rotation steps, each row followed by its count of steps
The counts run from 0 to 839.
[121 145 118 144  87 119 110 146  92 122 163  60 117 156 130 137 144 122
 156 131  54 103 122 109 143 154 100 146 135 103 115 117 164] : 30
[134 163 150 131 118 126  83 115  97 145 156  80 122 134  73 107 102 171
 117 157 127 132  65 156 118 146 114 117 147 134 100 103 169] : 56
[141 161 118 148  94 180 129 154  80 115 145  82 135 134 109  99 111 147
 179 152 124 108 114 122  86 135 160 105 127 118 102 120  90] : 120
[ 85 139 118 125 136  98 131 170  88 174 119  89 130 141 120 128 105 114
 113 103 112 131 105 141 133 178 108 101 163 102  93 105 183] : 788
[ 85 175 170 150 126 140 116 147 102 161 159  67  94 133 132 131 114 109
  97 121  92  91 128 132 129 131 119 149 148  72 121 148 152] : 44
[142 172 103 159  99 135 100  72 102 124 137  80 119 122 107 119 122 148
 126 128 165 108 120 121 124 146 156 139 150 110  55  92 131] : 391
[115 170 118 121  92 177 144  90 114 125 136  94  97 114 122 140 133 132
 169 107 106  96 142 134  83 175 173 140 129 129 118  90 119] : 79
[128 138 103 112  89 134 156 151  88 122 124  87 135 132  95 118 134 138
 182  95 100 101 115  89  82 130 152  88 157 112  80 107 128] : 534
[103 142 145 120 106  98 145 139 118 128 138 119 106 149  64 106 109 185
 133 113  95 140  78 138  86 157 132 117 145  83  98 150 146] : 329
[100 146 133 175  88 165 119 163  93  96 142  74 120 130 104 114 176 129
 137 140 137  95 142 127  92 155 141 146 102 114 108 101 110] : 352
[149 148 146 130 132  90 115 148 102 126 134  92 128 119  99 111 146 126
 100 154 131 118  66 162 136 186 159  97 152 124  72 136 164] : 202
[139 130 135 104  79 165 170 125 116 146 121  86 140 107 113 108 145 121
 173 113 103  94  98 117  97 134 147  95 152 124  69  81 115] : 813
[127 148 148 125  95 179 144  97 119 161 129  77 129  99 113 108 132 109
 111 118 130  93 113 112 111 161 136 102 155 163  75  75 129] : 406
[128 123 155 111  86 159 153  92 128 160 128  73 120  98 111 114 158 117
 119 115 124  93 121 122 125 131 125 125 144 103  61  77 121] : 405
[162 170 102 110  72 125 141 138  94 115 134  95 146 128  73 120 112 141
 145 110 113 113  98 100  89 135 132 102 164 116  75 123 131] : 535
[109 112 150 136 110  97 119 151  78 147 144  78 138 146 101  95 131 138
 149 138 109 115  80 143 129 112  92 100 147  83 116  92 163] : 469
[ 99 162 119 168  85 153 113 137  86 100 159  70  94 131  88 139 154 128
 137 141 118  96 149 119 118 158 108 157 121 107 126 103 146] : 351
[107 130 143 161 136 147 116 170  67 148 117  72 128 134 151  97 130 123
 137 144 166 107 126 147 142 140 154 104 123  77  77 103 117] : 659
[119 129 145 124  86 151 178 166 105 151 139  66 166 121 126  87 121 107
 136 120  95  87 103 123  81 121 124  87 147 131 128  99 135] : 134
[ 86 133 157 144  95 162 110 129 100 156 127  48  96 143 139 112 127 123
  82 107 101  96 151 123 123 157  94 121 138 115 113 112 142] : 365
[110 152 152 153 150 163 118 159  88 160 143 102 108 143 143 113 104 144
 150 162 117 132  88 167 113 178 183 106 111 127 104 134 123] : 793
[ 91 118 152 135  82 168 125 177 105 148 137  74 157 159 114  87 133 148
 131 126 104 124 107 137  81 134 110 105 115 155 110  91 132] : 367
[105 150 108 190 101 131 158 110 107 103 148  78  76 125 128  86 112 156
 157 153 100 106 121 132 111 175 155 139 135 107 126 122 132] : 751
[127 164 142 129  94 128 130 120 135 120 156 106  98 109  67 140 138 136
 109 126  82 121  96 122 111 177 122 146 146 118  71 142 165] : 816
[116 137 172 130 102 185 159 169 102 149 123  78 118 108 118 100 143  87
 110 137 117 110 128 136 133 158 103 113 135  98  90 109 109] : 819
[122 141 107 123  87 145 138 126 122 134 127  98 123 143 133 128 142 134
 179 100  85 113 108 101  87 183 182 113 134 157  78 108 138] : 167
[ 84 119 123 148 101 141 135 130  96 113 127  81  89 161 126  93 135 178
 171 123 110 124 115 141  76 169 153 114 107 124 124 115 119] : 839
[ 92 142 122 157 131 164 111 110  78 146 128  72  62 131 121 136 131 134
 154 128 129 112 139 118 150 160 132 120 137  91  88  92 145] : 525
[113 164 145 131  87 122 113 183 100 117 146  78 144 164 100 105 122 148
  98 116  92 111 108 129  66 139 117 125 130 118 134 157 143] : 89
[120 106 156 120 133 151 127 103  98 173 108  78  99 116 117 101 135 139
 146 133 133 123  85 142 139 157 135  85 151 126  68  69 146] : 333
[120 124 122 129  94 145 110 180  53 125 126  62 142 165 133 100 123 147
 177 137 113 120 114 147 111 151 110  87 125 127 122  85 136] : 294
[ 95 160 137 147 117  97 138 165 121 145 153 101 122 155 125 110  88 158
 121 133  67 142  90 159 103 182 134 138 130  86 121 171 159] : 649
[121 152  99 158  98 135 139  94 105 132 137  83 123 125 120 105 123 160
 182 126 151 120 117 126 108 128 164 138 130  82  74  73 104] : 798
[135 157 155 132 107 111 115 148 105  96 158  97  97 144 107 127 154 150
 141 132  58  94  87 120 109 142 163 137 139  93 103 176 151] : 809
[108 147 111 136 118 129 152 124 101 121 101 101  88 139 124 101 112 175
 137 110 149 131 130 144  78 205 180 109 127 117  99 132 124] : 153
[102 156 115 121  97 166 146 127 113 121 122  98 105 122  89 137 151 144
 154  92 120 110 140 112  58 190 174 121 119 138  99 108 135] : 80
[ 95 122 148 150 100 176 125 135 114 171 149  66 145 140 140  88 116 145
 143 150 102 123  98 158 109 154 130 119 109 154 112  77 128] : 646
